Look-ups in named tables: a row name and a column name give one cell, copied from the table.

Saf
columns: Zurum, Taluka, Gop, Vopenu, Nite, Tun, Zise, Tivaz
Keze: [32109, 46107, 49319, 42859, 9773, 35859, 57549, 37944]
Bipit: [85311, 52053, 33629, 36404, 55278, 38672, 27260, 68410]
Pumipek: [80284, 50776, 44477, 47544, 88663, 59997, 41611, 67459]

Keze, Zurum => 32109
Pumipek, Nite => 88663
Keze, Gop => 49319
Bipit, Nite => 55278
Bipit, Gop => 33629
Bipit, Vopenu => 36404
Keze, Zise => 57549
Pumipek, Zise => 41611
Pumipek, Zurum => 80284
Pumipek, Tivaz => 67459
Pumipek, Tun => 59997

Gasu.tsv
	Taka	Fasifol
Mak	206	211
Vapomi	217	209
Siko	208	207
Sito	206	205
Gepezup	75	23

What is the Fasifol of Sito in Gasu?
205
What is the Taka of Mak in Gasu?
206
What is the Fasifol of Siko in Gasu?
207
What is the Taka of Siko in Gasu?
208
What is the Fasifol of Vapomi in Gasu?
209
What is the Taka of Gepezup in Gasu?
75
What is the Taka of Vapomi in Gasu?
217
What is the Taka of Sito in Gasu?
206
What is the Fasifol of Mak in Gasu?
211
What is the Fasifol of Gepezup in Gasu?
23

Table Vub
|  | Roz | Lukag | Til | Moseris | Mep |
|---|---|---|---|---|---|
| Zof | 84 | 111 | 108 | 61 | 60 |
| Rima | 94 | 92 | 90 | 101 | 112 |
| Bok | 148 | 149 | 95 | 42 | 118 |
| Kif | 139 | 133 | 100 | 13 | 88 |
| Vetimad | 83 | 79 | 101 | 113 | 43 |
| Fev | 52 | 59 | 155 | 77 | 88 |
| Pofot | 14 | 97 | 90 | 227 | 253 |
| Tusofeg | 117 | 54 | 95 | 139 | 12 |
| Tep | 95 | 88 | 102 | 99 | 115 |
| Rasodu | 129 | 91 | 64 | 166 | 47 |
| Midude | 52 | 47 | 192 | 34 | 123 |
| Lut | 125 | 84 | 59 | 132 | 86 |
| Megosed | 78 | 114 | 115 | 70 | 78 |

Roz of Bok: 148
Til of Kif: 100
Lukag of Megosed: 114
Moseris of Pofot: 227
Roz of Vetimad: 83
Roz of Tep: 95
Lukag of Rasodu: 91
Roz of Fev: 52
Moseris of Bok: 42
Roz of Rasodu: 129
Til of Zof: 108
Moseris of Fev: 77
Lukag of Tep: 88
Lukag of Rima: 92

Table Lipap
	Nim	Pive
Vozitu	762	480
Zod	562	480
Burik	168	458
Nerofe	418	490
Vup	658	485
Gem	761	485
Modu	465	463
Gefuzi	241	472
Lav	560	479

Gefuzi, Nim => 241
Gefuzi, Pive => 472
Burik, Pive => 458
Gem, Nim => 761
Vup, Nim => 658
Nerofe, Pive => 490
Vup, Pive => 485
Lav, Pive => 479
Lav, Nim => 560
Gem, Pive => 485
Modu, Pive => 463

Rugid.csv
,Pev,Taf,Dak
Vudoli,33.21,-72.07,-50.04
Rasaru,-83.62,-19.18,60.89
Kasi,-31.58,-53.20,-71.52
Norevav,24.13,68.36,5.64
Tak,53.47,-64.36,-68.60
Fasin,-3.92,49.83,18.70
Mul,-34.10,-59.84,-96.94

Fasin, Taf -> 49.83
Rasaru, Taf -> -19.18
Norevav, Pev -> 24.13
Kasi, Dak -> -71.52
Mul, Taf -> -59.84
Rasaru, Pev -> -83.62
Tak, Taf -> -64.36
Vudoli, Taf -> -72.07
Rasaru, Dak -> 60.89
Vudoli, Pev -> 33.21
Fasin, Dak -> 18.70
Mul, Pev -> -34.10
Norevav, Dak -> 5.64
Norevav, Taf -> 68.36
Kasi, Taf -> -53.20
Fasin, Pev -> -3.92
Tak, Pev -> 53.47
Mul, Dak -> -96.94
Vudoli, Dak -> -50.04
Which row has the largest Pev? Tak

